One turn sends every row of this set to another row. A few are shown first. Where does it send the rows asked after them?
dutek: [-25  -3  16   7 -16   0 -10  19   9   2  12   4  25   8   6  -9  -5  -5
 -16  22]
Gitez: [-21  -7   7  12   2   1 -12  13  -4  25  -3   5   1  -7  12   6   1 -12
   2  -4]
viket: [-12 -12  -5  13  -9   1 -12  22  17   5 -18  11   3  -1  23  -7   0  -7
   0  24]
Vekad: [-19 -12  -2  12  -2   4  -7  12  18   1  -6   4  -8  -5  25   2  -2  -8
  -2  13]
gado: [-12   9  13  -2  -1  -5 -21  13 -13   4 -19   1  18  -4   3 -16 -13   8
  11  26]
Zela: [-18  -4 -13  10  -8  20  -1   0  -2   2  10   0   4 -11  -2 -12  -6  -3
  -6   7]
zukul: [ -8 -18  18   4   0   1  -8   4   6  -4  -4  16   1   0  16 -10   8   3
  -4  23]
veti: [-26  -4  19  -6 -14   5   0  10  15  13   9  -5  20   4  -4 -12   6   3
 -10  17]
vad: [-18  -1  11   7 -11  14 -14  26  -7  -4 -16   0  11  -5 -17   4 -11  19
  -7  13]
lil: [-26   0   5  -2 -20 -10   3  12   5   4   0  -3   2   8   6  10   4  22
 -25  27]
Vugu: [ -3   5  -8   6  -1  -2  -2   8 -17  21 -21  -3  12   5  -9  10   7  -2
  -2  16]
zag: [-13  14  -4  15   0   3 -12  17  -2  -6   4  10   5  -2  20  14   0   7
  -8   1]
dupof: [-30   3  -4   5  13 -11 -14   4  13   0  -3  11   1  -4  -1   3 -19  11
  -9  15]
dode: [-35  -5   7  -8  -8  13   5   7   3  15  -1  -4  12 -16  -7 -17  -2   1
  -2  11]
tefu: [  3  15  11  -1 -14  -4 -19   5  12  14  -6   3  16  -3  12   2   6  16
  -7   6]
rasor: [-27   0  -6 -13  -2  -3  -1   8 -21   6  -6  -5  -5 -19   3   5   6  18
  -3  19]
bigu: [-24 -10   6  -9   9  -1  -8  11 -22  12  -7  -2   1 -24   2   2   2  12
   0  18]
Levo: [-30  -2  -3  -9 -14  12   0   6  -5   7 -13  -6   4 -24  -4 -14  -7   1
   4  10]
Bina: [-18  -3  18  14  -7 -15  -7  14  11   8  -1   8  14  18   8  15   6  10
 -13  13]
Gavul: [-17  10  22  18  -6  -1  -8   1 -10   5   4  14  13   5  -6  -7  -2  18
 -11  13]
Zeg: [ -2   1 -11   5 -24  -5  -8  14  -9   3 -10  12   9   7   2  -5  -2  13
   2  42]
mab: [-23 -11   5   8   2   7  -3  13  11   0  -5   2 -10 -15  25   6  -3   2
  -1   8]
bofe: [-15  14  -1  -3 -17  -4 -13   9  -9  12 -13   0  27  11 -18  -4   0  10
  -7  26]
nopo: [-16   3 -11  -9 -13  14  -5   5  -8   8 -19   0   3 -22   0 -15 -11   7
   5  18]
Mun: [-36   4  -4  -9 -16   1   7   1  -4   5  -7  -9  -5 -11   8   7   5  17
 -12  24]
dasu: [ -6  -7 -11   6 -19  -1 -12  26   1   3 -28  13  11   3   2  -6   2  -1
   0  32]
risil: [-25   7   4   6 -14   7  -1  -6  -5  -5 -22   2  13   1  20  -1  -7   6
  15   9]
silu: [-21  15 -15   1 -21  -7 -10  16 -11  13 -11 -12  18  -6  -4  12  -4  -3
   1  11]
guk: [-24  -1  -2   8 -17  -2 -13  22   2  -4  12   8  26   9   9   1 -10   0
 -18  26]
pap: [-18  -4  13   6 -13 -17  -3  11  12   1   4   4   9  15   3  11   8  14
 -22  20]
simad: [ -6  -8  -6  16   9  -6  -2   9  -2  20 -13   0   2  -2   2  10   2 -11
  -6   5]
kizel: [ -1   4  -9   3 -20   2  -6  -1 -18   8  -1  13   7   0   3  -2   2  18
  -1  35]
zam: [ -7  10  -1  -1 -14  -3 -11  11 -14  14 -21  -2  19   7 -19   2   7   5
  -1  25]
Bul: [-28   8  -4  -8 -17  -3 -11  22   2   4  -3   2  -4 -12  13  -1 -21  17
  12   8]
Fope: [-25  -3  19  -6 -15 -22 -15  20   1  11 -14   5   4   5   0  14   3  13
  -2  31]
bes: [-27 -10   9   8 -11  -3 -16  19   1  25   0   3   9  -2  19   5  -4  -7
   9   2]

dasu turns into Mun
viket turns into lil
rasor turns into Gitez
And these:
zam turns into Levo
bofe turns into nopo
guk turns into kizel
dupof turns into tefu
Bul turns into zag
zukul turns into Fope

